Rows are one point carried round by a steady rotation, each followed by how many steps it has turned.
The counts run from 0 to 579.
[129 125 161 194 140 139  90 114 137 109 152 158 186 146 141 167 124  95
 118 131 113 142 128 107 104 106 192 158 163 135 113  93 146  75 136 131
 160 118 132 147 134 130 126 106 155 106 144  86]
342
[ 88 168  83 126 131  98 142 134 117 132 115  86 141 122  77  90 124 170
 176 172 168 126 160 140 138 156 118 110  80 148 147 125 163 125  98 107
 136 153 145 124 148 153 121 145 167  86 139 143]
56
[142 166 103 208 158 126 109 139 105 159 110 105 117 151 109 131 125 163
 109 117 148 110 144 129  60 130 135 127 158  98 130 116 141  92 145 127
 166 137 140 121 140  97 148 141 180 124 118  98]
236
[141 117 132  87 115 165 153 146 180 150 120 119  80 133  99 127  84 129
 143 138 131 153 103 129 161 128  67 131 111 106 165  93 131 174 126 114
 173 147 174 137 119 122 128 168 145 131 137 160]
524
[159  89 128 177 130 139 162 147 115 159 135 119 121  88 118 175 135 153
 171 144 135 136 151 122 125 120 160 161 112 151 110 120 106 161 152 102
 166 152 124 143 143 138 166 148 169  85 151 195]
27
[112 109 126  84  82 113 150 136 158 125  97 133 102 119  74 151  88 121
 135 145 177 143 124 148 129 164  79 105 132  76 166  85 136 127 128 168
 169 153 154 125 129 145 162 159 121 137 121 131]
15
[ 98 127 138 112 129 132 126 120 176 116 116 172 147 133 131 132 120  61
 141 138  95 149  66 155 129 146 109 113 101 137 168  98 180  71  95 145
 130  88 144 128 122 133 108 136 143 130  99 106]
443
[212 113 146 134 108 161 155 127 131 137 113 118 110 106 162 137  94 120
 155 120 101 159 145 152  90 114 157 112 140 105 119 129 133 117 127 160
 188 157  99 141 114 100 124 158 179 161 121 169]
247
[115 166 132 172 112 132 119 130 142 128 140 113 154  98 160 126 168 125
 126 120 114 162  89 119 140  92 136 167 144 129 132  86 147  90 115 103
 184  99 109 128 111 143 105 123 164  61 124 107]
196
[ 88 131 160 146 112 108 138 129 148 144 147 127 127 125 184 123 150 137
 148 179 172 136 166 163  97 100 143 119  97 128 118  99 145 134 133 136
 177 157  82 173 141 174 110 160 129 116 119 168]
552
[157 131 120 159 137 173 143 147 152 104  80 114 142 152 113 148  86 115
 150 106 106 147  98  77 135  73  96 147 130 158 136 104 164 100 135  72
 124 109 149 123 161 141 125 143 174 130 104 115]
166
[123 128 110 139  87 110 139 150 136 146  89 102  97 104  90 158  99 147
 116 133 185 143 119 135 128 132  86 119 149  74 167  71 140 120 157 145
 185 131 146 108 129 134 167 151 127 105 151 133]
16
[ 89 173 109 168 135 134  86 132 147 128 126 130 127 152  82 129 124 134
 101 123 145 135  86 122 125 141 120 151 154 104 162  80 155  87 129 130
 154 104 179 128 120  94 147 120 165 104 137  71]
340
[183  85  97 148 116 165 143 134 154 121  88 103  97  72 117 142 114 122
 137 141 117 143  87 118 159 139  76 145 112 159 139 125 131 130 142  89
 129 114 173 132 155 100 142 128 145  95 161 150]
151
[ 61 120 179 146 169 116  92  89 129 146 186 140 135 125 111 133 142 118
 149 184 162 101 146 165  86 171 180 143 114 114 132 127 118 129 106 148
 161 145 122 141 126 141 155 134 132 106 144 125]
333
[163 140 116 164 120 146 160 154 167 115 119 151 168 146 166 147 129  91
 143 112  81 159 129 108 111  67 143 142 117 160 124 101 160  92 136  85
 132 110 120 159 139 155 100 149 178 122 106 142]
546
[167  89 146 101 109 130 181 143 157 121 121 158 138 120 121 179  82  78
 161 119  94 168 126 159 135 149 145 105 105 105 149 115 130 134 127 146
 161 144 136 136 122 128 150 143 138 152 160 187]
143
[130 139 123 162 115 120 135 162 133 156 130  99 110 100 125 138 123 172
 142 150 166 157 158 136 139 119 124 149 104  98 141 100 119 175 155 108
 193 140 150 137 131 128 165 140 158  77 181 176]
276
[102 139 118 107 126 143 146 144 200  87 116 158 150 148 183 101 126  86
 120 152 109 178 127 152 136 138  90  97  69 151 128 120 195 103 131 105
 137 109 150 161 147 120 108 118 128 111 156 136]
298
[ 85 140 120 111 136 103 168 105 125 115 151 133 130 117  84 149 133 127
 150 149 143 147 133 164  91 224 118 121 134 100 131 143 131 142 107 136
 175 161 151 108 127 150 202 121 135 109 135 141]
259
[123 142 131 163 121 131 159 158 143 144 150 108 163 127 167 134 135 144
 161 139 128 164 189 122 135  79 159 141  92 138 114 101 157 143 165 116
 171 163  99 164 142 152 119 155 163  93 141 172]
172
[127 136 130 177 136 103 113 155 106 114  84 124  99 121 102 148  89 152
 135 151 166 105 139 149 102 136 105 131 101 108 150 114 145 101 138  67
 149 106 159 114 158 110 187 121 152 104 185 141]
32
[189 114  89 153  95 112 152 144 148  96  94 116 131  76 153 128 133 121
  94 146 127 162 125 141 142 154  95  88 136 119 116 126 153  74 141 136
 190 119 148 139 145 101 120  99 138  87 187 141]
501
[134  88 117 138 150 140 166 125 177 106 118 157 145 129 138 136 124  83
 128 183 113 120 128 146 138 164 115 117  82 179 130 146 149 144 122  85
 107 125 187 173 165 129 122 118 128 101 174 163]
532
[134 159 129 150 107 119 141 111 125 156 122  78  67 103 129 127 149 176
 120 156 162 132 135 145  62 149 101 146 155  90 113 129 111 126 124 110
 193 153 116 139 123 132 165 145 163 113 120 143]
1
[126 158 110 197 144 143  96 112 106 138 121 101  97 138 107 112 131 166
  91 163 178  94 125 114  80 147 126 156 177 119 115 116 138  94 121 116
 160 123 147 141 146 104 144 111 153 100 136  87]
106
[149  80 145 122 155 148 155  99 139 133  90 143  79 125 123 158 104  89
 151 119 115 113  75 133  63 170  88 112 121 115 137 156 125 121 126 124
 149 126 139  97 144 118 170 149 142 161  72 124]
134
[137 165  93 194 144 114 114 120 104 106  96 115 138 134 134 118 130 128
 105 131 133 126 153 141  69 161 137 114 135 110 103 137 161  67 120 117
 159 111 155 121 151  94 153  91 157  96 163  96]
486
[145  73 144 165 193 141 159 116 130 158 126 161 105 143 142 177 147  91
 124 117 145 111  95 112  98 143  96 128 131 112 133 149 109 133 163 117
 173 128 152  98 169 142 159 146 127 119  71 116]
513
[118 123 134 128 128 125 121 120 162 128 105 148  92 110 163 105 133  89
 132 177 114 110 108 196  81 154 102  96  69 143 148 141 175  85 101  96
 128  84 135 138 136 110 123 137 134 116 152 140]
557
[154 123 119 116 110 176 120 118 163 124 132 107 143 115  58 143  90 118
 148 148 104 156 102 105 182 143 164 147 167 157 137 104 142 119 114 181
 128 163 153 163 113 112 103 155 172 134 120 125]
345
[121 157 112  86 108 128 135 134 156 151 126  97 126  88 100  89 124 132
 166 146 115 163 114 160 180 131 115 120 101 123 169 101 156 125  87 143
 177 134 121 135  82 129  96 166 182 105 135 156]
71
[165 106 120 156 137 148 136 131 129 103  70 112 102 107 110 126  79 126
 140 156 121 106 126 121 134 132  78 137 110 154 128 136 142 119 110  60
 120 103 173 130 162 108 150 122 166  99 170 134]
281
[134 152 135 115 116 106 111 136 138 142 126  99 126  90 130  99 118 133
 159 157 131 153 144 190 153 119 135 110  85  99 161  99 152 106  88 120
 199 112 106 142  84 125 112 140 170  93 171 148]
72
[134  66 166 140 166 145 168 124 124 125 122 141 144 137 116 171  76 100
 193 157 121 108 157 129 115 148 152 132  88 157 124 150 115 155 116  97
 125 157 133 139 162 150 153 154 148 143 130 179]
158
[126 136 106 193 158 114 117 108 119 120 145 132 156 125 142 134 159 122
 106 167 125 133 158 129  90 177 176 112 139 141  89 141 149  98 142 151
 156 144 152 147 162  93 136  94 143  89 171 108]
357
[180  95 139 184 145 136 137 129 120 129  91 129 129 148 168 164 113 109
 114 111 142 116 146 125  69 114 147 107 150  97 105 127 146  81 165 167
 175 139 111 124 155 118 118 142 144 149  96 117]
367
[113 127 124 118 132  91 180 119 123 111 135 144 135 107 107 147 121  93
 140 149 113 148 125 175  85 225 135  99 105 108 126 158 147 124 101 140
 167 139 154 122 131 125 184 119 131 116 160 154]
258
[115 139 139  95 146 120 141 101 134 114 121 133 122 167  89 114  70 114
 149 146 148 133 158 173  71 200 147  85 124 104 144 137 153  99  92 162
 152 163 136 135 131 111 140 149 138 166 132 131]
363
